X =
[[-0.30  0.42  0.74 -0.04 -1.75 -0.02 -0.06  0.05  0.38 -0.44 -0.11  1.15
  -0.38]
 [ 0.12 -0.14 -0.15 -0.29 -0.86  0.09  0.12  0.09 -0.31 -0.41 -0.20 -0.16
  -0.73]
 [ 1.67 -2.23 -3.17 -1.26  1.91  0.56  0.73  0.32 -2.69 -0.35 -0.51 -4.62
  -2.04]
 [ 1.78 -2.94 -0.56 -0.24  3.40  0.97 -1.23  0.76  0.58  2.24  1.36 -0.94
   2.98]
 [-1.08  1.52  0.96  1.23  2.09 -0.66 -0.17 -0.58  1.21  0.92  0.41  1.24
   2.03]
 [ 0.19 -0.21 -0.15 -0.56 -1.98  0.19  0.22  0.20 -0.52 -0.86 -0.40 -0.09
  -1.45]
 [-0.28  0.37  0.52  0.29  0.03 -0.11 -0.16 -0.08  0.51  0.20  0.15  0.74
   0.57]
 [ 1.49 -2.52  0.19 -0.39  1.15  0.98 -1.25  0.84  0.87  1.60  1.16  0.26
   2.29]
 [ 0.89 -1.55  0.67 -0.43 -0.93  0.74 -0.91  0.69  0.81  0.64  0.67  1.04
   1.06]
 [ 1.11 -1.42 -1.97 -1.28 -0.94  0.48  0.66  0.36 -2.09 -1.10 -0.72 -2.74
  -2.69]
 [ 0.66 -1.16  0.35 -0.15  0.30  0.49 -0.70  0.43  0.64  0.80  0.62  0.50
   1.26]
 [ 1.40 -1.63 -3.08 -2.08 -2.55  0.57  1.40  0.42 -3.59 -2.43 -1.55 -4.25
  -5.25]
 [-1.81  3.03  0.18  0.36 -2.43 -1.09  1.39 -0.90 -0.82 -2.11 -1.39  0.33
  -2.90]
 [-0.49  0.42  2.85  0.31 -3.33  0.24 -1.12  0.39  2.37  0.24  0.65  4.28
   1.51]
 [ 0.83 -1.51 -0.30  0.66  5.18  0.30 -1.00  0.15  0.98  2.61  1.38 -0.70
   3.86]]
Indices start at 0.
row 0 col 0: -0.30
row 6 col 0: -0.28
row 4 col 1: 1.52
row 11 col 10: -1.55
row 9 col 12: -2.69
row 8 col 1: -1.55
row 5 col 7: 0.20
row 5 col 4: -1.98
row 12 col 7: -0.90
row 7 col 2: 0.19
row 5 col 12: -1.45
row 9 col 11: -2.74
row 13 col 7: 0.39
row 0 col 3: -0.04
row 8 col 7: 0.69
row 3 col 10: 1.36
row 12 col 9: -2.11
row 0 col 11: 1.15
row 10 col 6: -0.70
row 4 col 2: 0.96
row 7 col 3: -0.39
row 11 col 11: -4.25
row 2 col 11: -4.62
row 3 col 0: 1.78
row 13 col 1: 0.42
row 9 col 7: 0.36
row 7 col 1: -2.52
row 14 col 8: 0.98
row 7 col 10: 1.16
row 6 col 1: 0.37
row 8 col 6: -0.91
row 13 col 11: 4.28
row 5 col 8: -0.52
row 9 col 5: 0.48

M = 2,1,2,3,5,3,1,6,1,3,9,1,1,2,6,5
M[0] -> 2
M[14] -> 6
M[12] -> 1
M[13] -> 2
M[10] -> 9
M[4] -> 5

grid = [ 0.8  0.0 -1.1  1.2 -1.1 -0.6 -1.3]
grid[0] = 0.8
grid[5] = -0.6
grid[3] = 1.2
grid[2] = -1.1
grid[1] = 0.0

data = [[-11.77, -10.36, -16.89, 15.28, -12.61, -11.17, -12.03, -12.55, -12.52], [-15.68, -12.68, -15.07, -14.90, -11.60, -11.07, -14.65, -9.56, -11.24], [-8.98, -9.02, -9.97, -10.72, -10.33, -15.06, -15.23, -14.79, -11.70], [-5.58, -9.54, -13.32, -11.94, -17.20, -12.12, -5.01, -11.13, -14.36]]
data[0, -9]: -11.77
data[1, -3]: -14.65
data[-3]: [-15.68, -12.68, -15.07, -14.90, -11.60, -11.07, -14.65, -9.56, -11.24]
data[-2, 3]: -10.72
data[-4, -6]: 15.28
data[-1, 8]: -14.36
data[-2, -8]: -9.02
data[-3, 0]: -15.68
data[:, 0]: [-11.77, -15.68, -8.98, -5.58]
data[0, 2]: -16.89
data[-3, 2]: -15.07
data[2, -3]: -15.23
data[1, -1]: -11.24
data[2]: [-8.98, -9.02, -9.97, -10.72, -10.33, -15.06, -15.23, -14.79, -11.70]
data[:, -5]: [-12.61, -11.60, -10.33, -17.20]
data[:, -4]: [-11.17, -11.07, -15.06, -12.12]
data[3, 1]: -9.54
data[-4, 7]: -12.55
data[3]: [-5.58, -9.54, -13.32, -11.94, -17.20, -12.12, -5.01, -11.13, -14.36]
data[3, 2]: -13.32
data[1, -2]: -9.56
data[2, 0]: -8.98
data[-2, 4]: -10.33
data[2, -2]: -14.79
data[0]: [-11.77, -10.36, -16.89, 15.28, -12.61, -11.17, -12.03, -12.55, -12.52]
data[:, 7]: [-12.55, -9.56, -14.79, -11.13]
data[-1, -5]: -17.20
data[3, -6]: -11.94

m =
[[ 0.60  0.86  3.46  3.23 -5.15  0.58 -5.53 -4.78 -2.85]
 [ 1.50  1.45 -2.99 -3.77  0.80  3.28  1.96 -1.89  1.17]
 [ 0.34  5.80 -2.25 -3.28  3.38  4.40  2.16 -0.90  0.39]
 [ 1.44  2.22 -0.94 -1.39 -1.00  1.68  0.76 -2.65 -4.39]
 [ 2.28  2.94  1.72  1.87 -4.21 -0.13 -1.40 -2.47 -0.72]
 [-5.26 -2.75  4.55  4.36 -3.38 -3.65 -3.59 -2.73 -4.51]
 [ 3.60  0.44  1.75  1.32 -0.93 -3.02  2.86  2.78 -0.06]]
Indices start at 0.
row 0 col 0: 0.60
row 1 col 3: -3.77
row 1 col 1: 1.45
row 4 col 2: 1.72
row 4 col 8: -0.72
row 5 col 7: -2.73
row 0 col 8: -2.85
row 2 col 1: 5.80
row 1 col 7: -1.89
row 3 col 1: 2.22
row 3 col 6: 0.76
row 2 col 6: 2.16
row 0 col 2: 3.46
row 4 col 1: 2.94
row 1 col 4: 0.80
row 6 col 4: -0.93
row 2 col 7: -0.90
row 2 col 5: 4.40
row 2 col 3: -3.28
row 0 col 1: 0.86
row 6 col 8: -0.06
row 4 col 3: 1.87
row 2 col 2: -2.25
row 3 col 2: -0.94
row 5 col 8: -4.51
row 6 col 1: 0.44
row 5 col 4: -3.38
row 1 col 6: 1.96
row 0 col 5: 0.58
row 3 col 4: -1.00
row 2 col 4: 3.38

arr = 330	848	336	911	793	99	720	272	537	66	733	610	436	725	874	142
arr[0]	330
arr[8]	537
arr[10]	733
arr[7]	272
arr[1]	848

x =
[ 0.04 -2.95  4.17  5.43 -2.75 -2.18  2.05  2.27 -2.45 -0.78  3.21  5.70
 -2.95  6.39]
x[0] = 0.04
x[13] = 6.39
x[8] = -2.45
x[4] = -2.75
x[3] = 5.43
x[12] = -2.95
x[5] = -2.18
x[9] = -0.78

B = [15, 72, 1, 79, 9, 37]
B[0] -> 15
B[1] -> 72
B[2] -> 1
B[3] -> 79

a =
[[-0.79  0.62 -4.47 -2.59  4.87  3.91  0.30  3.65]
 [ 1.20 -1.55  3.88  0.68 -5.52 -3.52  0.59 -3.86]
 [-0.14 -1.82 -3.90 -3.46 -3.55  0.18 -0.63 -4.47]
 [ 4.86  0.52 -0.09 -1.01  1.46 -1.25  3.43  5.21]
 [ 4.11 -3.40 -1.71  1.29  1.91 -0.75  4.01  4.37]
 [ 3.85 -5.45 -4.89  1.18 -2.02  0.20  2.66 -2.66]]
a[0,0] -> -0.79
a[:, 0] -> [-0.79, 1.20, -0.14, 4.86, 4.11, 3.85]
a[5,2] -> -4.89
a[1,1] -> -1.55
a[5,0] -> 3.85
a[3,4] -> 1.46
a[3] -> [4.86, 0.52, -0.09, -1.01, 1.46, -1.25, 3.43, 5.21]
a[:, 4] -> [4.87, -5.52, -3.55, 1.46, 1.91, -2.02]
a[3,6] -> 3.43
a[0,4] -> 4.87
a[:, 2] -> [-4.47, 3.88, -3.90, -0.09, -1.71, -4.89]
a[0,2] -> -4.47
a[4,3] -> 1.29
a[2] -> [-0.14, -1.82, -3.90, -3.46, -3.55, 0.18, -0.63, -4.47]
a[3,1] -> 0.52
a[4,5] -> -0.75
a[5,5] -> 0.20
a[5] -> [3.85, -5.45, -4.89, 1.18, -2.02, 0.20, 2.66, -2.66]
a[4,7] -> 4.37
a[2,0] -> -0.14
a[5,3] -> 1.18
a[1,6] -> 0.59
a[2,2] -> -3.90
a[0,3] -> -2.59
a[2,1] -> -1.82
a[2,4] -> -3.55
a[3,7] -> 5.21
a[3,3] -> -1.01
a[:, 3] -> [-2.59, 0.68, -3.46, -1.01, 1.29, 1.18]
